Each row has a name. Each piece below is followed by the name of the row it came from, unless a question asks for something else. Each question is about the rows just above it.

V: 450  216  316  396  207  -167  -437  -369  14  -223  349  -333
M: 216  396  -333  -223  450  13  207  -437  316  349  -368  -167
W: -437  -333  349  316  216  13  207  396  -369  -167  450  -222
Q: 216  396  -333  -223  450  13  207  -437  213  349  -368  -167
K: -167  -437  450  349  13  316  396  207  -223  -369  -333  216
Put 396  216  213  207  -167  -333  -437  450  -368  13  -223  349 back in order: which row is it? -> Q
Put 349  -368  -167  216  396  -333  -223  450  13  207  -437  316 back in order: which row is it? -> M
216  -333  -369  -223  207  396  316  13  349  450  -437  -167 is which row reordered? -> K
-223  349  -369  316  13  216  450  -333  396  -437  207  -167 is which row reordered? -> K
Which row holds these entries in another order? -437  -369  -333  -223  -167  13  207  216  316  349  396  450 -> K
Which row holds these entries in another order? 396  207  450  -223  -437  216  -368  316  -333  13  -167  349 -> M

D: 365  -347  694  415
E: -59  -127  10  53
S: -347  694  365  415
B: -79  825  180  139
Z: 694  365  -346  415
Which row holds 365  -347  694  415? -> D
-346  365  415  694 is which row reordered? -> Z
Which row holds these entries in another order? 53  10  -127  -59 -> E
139  180  825  -79 is which row reordered? -> B
365  -346  415  694 is which row reordered? -> Z
Which row holds these entries in another order? 415  -346  365  694 -> Z
Which row holds these entries in another order? 10  53  -59  -127 -> E

T: 105  191  34  -47  55  164  -58  10  -89  -119  -56  138  -76  -137  38  -102  106  99  128  -25  11  74  -120  89  136  -135  121  -138  -172  29  -136  29  96  61  107  -79  130
C: -138  128  105  74  10  -56  -89  121  -135  -120  -25  -47  55  -119  -57  136  130  107  -136  -102  -172  191  29  34  106  164  -79  96  138  11  89  -137  -76  99  61  29  38
Y: 297  -279  51  161  316  -420  91  54  54  217  207  101  257  244  117  330  191  227  188  113  42  96  137  98  -352  184  -123  -37  149  176  -13  53  149  -363  137  433  365
J: 10  138  -138  107  191  -172  -56  99  -119  105  106  96  -25  11  -58  -137  -135  -79  -76  55  136  164  29  61  89  130  34  -120  -135  38  -102  121  74  128  -47  -89  29
Which row holds these entries in another order? 137  117  257  191  42  91  51  101  -279  96  137  149  207  188  330  184  365  227  -420  -363  -123  98  -37  149  316  217  -13  176  -352  161  53  244  54  113  54  433  297 -> Y
Which row holds these entries in another order? 128  -76  89  38  -172  -102  61  -79  107  74  130  99  55  191  -57  10  34  -138  11  -25  -47  -119  -120  106  29  -135  138  -56  96  164  136  -136  -89  -137  29  121  105 -> C
365  433  137  -363  149  53  -13  176  149  -37  -123  184  -352  98  137  96  42  113  188  227  191  330  117  244  257  101  207  217  54  54  91  -420  316  161  51  -279  297 is which row reordered? -> Y
Put 107  -79  130  105  191  34  -47  55  164  -58  10  -89  -119  -56  138  -76  -137  38  -102  106  99  128  -25  11  74  -120  89  136  -135  121  -138  -172  29  -136  29  96  61 back in order: which row is it? -> T
Which row holds these entries in another order? -420  -363  -352  -279  -123  -37  -13  42  51  53  54  54  91  96  98  101  113  117  137  137  149  149  161  176  184  188  191  207  217  227  244  257  297  316  330  365  433 -> Y
Put 130  -79  107  61  96  29  -136  29  -172  -138  121  -135  136  89  -120  74  11  -25  128  99  106  -102  38  -137  -76  138  -56  -119  -89  10  -58  164  55  -47  34  191  105 back in order: which row is it? -> T
29  10  138  -138  107  191  -172  -56  99  -119  105  106  96  -25  11  -58  -137  -135  -79  -76  55  136  164  29  61  89  130  34  -120  -135  38  -102  121  74  128  -47  -89 is which row reordered? -> J

U: 625  -625  -180  -128  -258  720  -117  340
L: -193  595  -185  280  -682  515  99  -452
R: -8  565  -89  -201  198  -509  85  469
X: 595  -185  -193  515  -453  99  280  -682
A: 704  112  -332  442  626  617  -320  339
H: -625  341  720  -128  -258  -180  625  -117
P: -358  -584  365  4  154  433  -8  380
F: 320  -28  -264  713  358  -577  -228  -64
N: -577  713  -64  321  -264  -28  358  -228
Put 469  85  -509  198  -201  -89  565  -8 back in order: which row is it? -> R
Put -452  99  515  -682  280  -185  595  -193 back in order: which row is it? -> L
-228  358  -28  -264  321  -64  713  -577 is which row reordered? -> N
-117  340  625  -625  -180  -128  -258  720 is which row reordered? -> U
Put 720  -117  625  -180  340  -625  -128  -258 back in order: which row is it? -> U

Segin: 123  537  -533  377  569  -342  363  -18  -629  -515  -388  156  393  42  401  137  -105  -386  252  186  551  514  713  630  -50  -573  -725  -339  137  -698  290  -267  45  320  -587  -480  -180  657  585
kur: -796  342  503  538  -479  375  556  662  -210  -111  -382  -687  -718  33  733  147  703  -583  -332  664  275  349  213  -771  -663  777  196  138  -615  -619  -686  -430  811  -255  -76  -579  393  5  -720
kagi: -339  -515  569  137  42  123  -386  -587  252  363  -480  -629  713  -267  156  393  -50  -342  -180  -725  630  320  586  -573  -388  -105  -533  657  -698  290  514  551  186  377  537  45  137  401  -18
puf: -788  28  -254  677  622  -206  173  -771  401  -482  490  -454  -735  -103  641  -41  451  394  18  -634  -180  565  59  273  -775  -672  -793  349  248  -92  -42  283  602  571  822  -128  104  -43  811
Which row holds these entries in another order? -796  -771  -720  -718  -687  -686  -663  -619  -615  -583  -579  -479  -430  -382  -332  -255  -210  -111  -76  5  33  138  147  196  213  275  342  349  375  393  503  538  556  662  664  703  733  777  811 -> kur
Which row holds these entries in another order? 585  657  -180  -480  -587  320  45  -267  290  -698  137  -339  -725  -573  -50  630  713  514  551  186  252  -386  -105  137  401  42  393  156  -388  -515  -629  -18  363  -342  569  377  -533  537  123 -> Segin
349  248  622  -128  -775  273  -254  -793  -92  -206  -771  -735  394  -788  -672  173  451  -43  -180  -454  -41  641  811  565  59  822  -42  -634  28  401  -103  490  602  283  104  18  571  677  -482 is which row reordered? -> puf

Dutu: 143  -705  4  107  178  74  54  94  -426  141  74  -656  90  -658  -445  89  169  195  104  70
Des: -254  395  -420  -466  555  -799  -781  284  487  305  -740  312  -211  249  479  266  388  310  234  -73
bapor: 234  -73  249  487  555  -799  305  -211  312  -254  -420  388  310  -740  -780  284  266  -466  395  479
Fufo: -799  487  267  -211  284  310  -780  -740  305  -466  388  396  249  555  -420  479  -73  234  -254  312
Which row holds these entries in another order? -73  234  310  388  266  479  249  -211  312  -740  305  487  284  -781  -799  555  -466  -420  395  -254 -> Des
-781  249  284  234  312  310  305  266  -254  -740  487  395  388  -799  479  -466  -73  555  -420  -211 is which row reordered? -> Des
Which row holds these entries in another order? -740  249  284  -254  -73  -420  312  234  -466  -799  266  395  388  479  487  -781  555  305  -211  310 -> Des
-799  -780  -740  -466  -420  -254  -211  -73  234  249  266  284  305  310  312  388  395  479  487  555 is which row reordered? -> bapor
Which row holds these entries in another order? -705  -658  -656  -445  -426  4  54  70  74  74  89  90  94  104  107  141  143  169  178  195 -> Dutu
Put 249  312  266  -466  479  305  -420  310  -73  -780  -254  395  234  -799  284  -211  -740  487  555  388 back in order: which row is it? -> bapor
Which row holds these entries in another order? 70  104  195  169  89  -445  -658  90  -656  74  141  -426  94  54  74  178  107  4  -705  143 -> Dutu

Fel: -424  -433  431  474  289  -439  -311  329  352  97
gon: 98  214  -137  -134  -131  204  126  -176  -183  -105
Nitip: 610  735  -501  -663  -335  777  342  53  -594  -46
zad: -140  -144  221  147  110  -137  -215  191  178  112
Beli: -424  -433  431  97  289  -439  -311  329  352  97
tufe: 610  735  -501  -663  -335  777  342  -536  -594  -46
kugol: 127  87  -113  -163  -123  70  71  -50  -50  -19
lanet: 71  127  -50  87  71  -50  -123  -113  -19  -163
bokug: -215  147  110  -144  191  -139  -137  178  112  221
97  -424  -433  352  289  329  -439  -311  431  97 is which row reordered? -> Beli
Which row holds these entries in another order? 329  352  97  -424  -433  431  474  289  -439  -311 -> Fel
191  -137  -144  112  178  -215  -140  221  110  147 is which row reordered? -> zad
Put -19  -50  -50  71  70  -123  -163  -113  87  127 back in order: which row is it? -> kugol

bazok: 120  146  -66  -59  -41  -56  -349  -408  236  -324  310  -334  -300
beg: -349  -300  236  -56  -324  -41  -66  -408  146  -334  120  -59  311
Tipof: 146  310  -300  120  -59  -349  -56  -409  236  -41  -66  -324  -334
-408  -349  -334  -324  -300  -66  -59  -56  -41  120  146  236  310 is which row reordered? -> bazok
Which row holds these entries in another order? -300  -334  310  -324  236  -408  -349  -56  -41  -59  -66  146  120 -> bazok
Put -334  -324  -66  -41  236  -409  -56  -349  -59  120  -300  310  146 back in order: which row is it? -> Tipof
Put 311  -59  120  -334  146  -408  -66  -41  -324  -56  236  -300  -349 back in order: which row is it? -> beg

dobi: -125  69  356  -156  -84  22  -41  298  17  214  -182  -119  26  64  -97  15  -44  152  -142  -55  67  25  -486  -164
keba: 122  -147  765  -32  60  -82  0  -743  -80  -603  -30  -56  -218  -27  -220  -66  -38  21  -80  259  188  -33  -160  151
leme: -80  -160  188  -82  -218  -56  -743  60  -37  -220  121  -26  -32  -603  21  -33  -147  -80  -66  259  0  151  765  -30
nesek: -237  246  77  57  7  1  -1  -153  -139  119  35  -14  -220  -22  135  -56  80  -199  245  444  -176  -50  386  15
vufe: 259  -218  60  188  -80  -82  -37  -160  -147  121  -27  -743  21  -33  -32  -80  -56  -603  -66  0  -220  151  765  -30
sufu: -142  25  64  17  -164  -84  -55  -486  -97  152  -41  69  298  67  356  214  -156  -125  -119  23  15  -182  26  -44
Put -50  386  15  -237  246  77  57  7  1  -1  -153  -139  119  35  -14  -220  -22  135  -56  80  -199  245  444  -176 back in order: which row is it? -> nesek
Which row holds these entries in another order? 151  -160  -33  188  259  -80  21  -38  -66  -220  -27  -218  -56  -30  -603  -80  -743  0  -82  60  -32  765  -147  122 -> keba
Put -30  121  -160  -603  151  -80  -32  -33  60  765  -37  -147  -26  259  -218  -80  -66  -743  -56  -220  -82  188  0  21 back in order: which row is it? -> leme
Which row holds these entries in another order? -164  -486  25  67  -55  -142  152  -44  15  -97  64  26  -119  -182  214  17  298  -41  22  -84  -156  356  69  -125 -> dobi
-37  -30  -32  -218  0  -80  -80  -603  -220  -33  -82  -56  765  -27  -160  -147  151  188  21  -743  60  -66  259  121 is which row reordered? -> vufe
-44  26  -182  15  23  -119  -125  -156  214  356  67  298  69  -41  152  -97  -486  -55  -84  -164  17  64  25  -142 is which row reordered? -> sufu
15  -44  152  -142  -55  67  25  -486  -164  -125  69  356  -156  -84  22  -41  298  17  214  -182  -119  26  64  -97 is which row reordered? -> dobi

remu: 506  287  304  442
Lala: 391  370  449  349
zopo: 531  433  478  349
Fus: 712  325  481  349
nake: 449  390  219  349
Mar: 502  219  449  349
Soko: 481  712  349  324
Bilav: 712  325  373  349
Lis: 391  219  449  349
Which row holds these entries in another order? 349  370  391  449 -> Lala
Which row holds these entries in another order? 324  481  712  349 -> Soko
349  449  219  391 is which row reordered? -> Lis
Put 349  481  325  712 back in order: which row is it? -> Fus
Put 324  349  481  712 back in order: which row is it? -> Soko
Put 325  349  481  712 back in order: which row is it? -> Fus
219  349  449  502 is which row reordered? -> Mar

sefid: 114  -387  -5  -791  273  173  14  122  -80  11  -56  -497  -57  -54
Bupo: 161  -268  -43  -193  659  384  -8  -401  229  -94  -40  274  -57  24
gef: -147  283  29  -545  -526  -285  -58  362  769  -81  21  1  14  116
Bot: 55  -539  21  -235  41  468  -502  -58  -41  266  116  -826  44  414
defa: 158  -343  -49  -676  449  313  84  -860  -224  128  41  507  64  -11
vikes: 116  -236  -41  -539  468  266  44  -502  -826  55  21  414  41  -58
44  116  -236  468  -539  55  266  -41  -502  21  414  41  -58  -826 is which row reordered? -> vikes
Put 414  -826  44  -236  41  21  266  116  -539  -41  55  -58  -502  468 back in order: which row is it? -> vikes

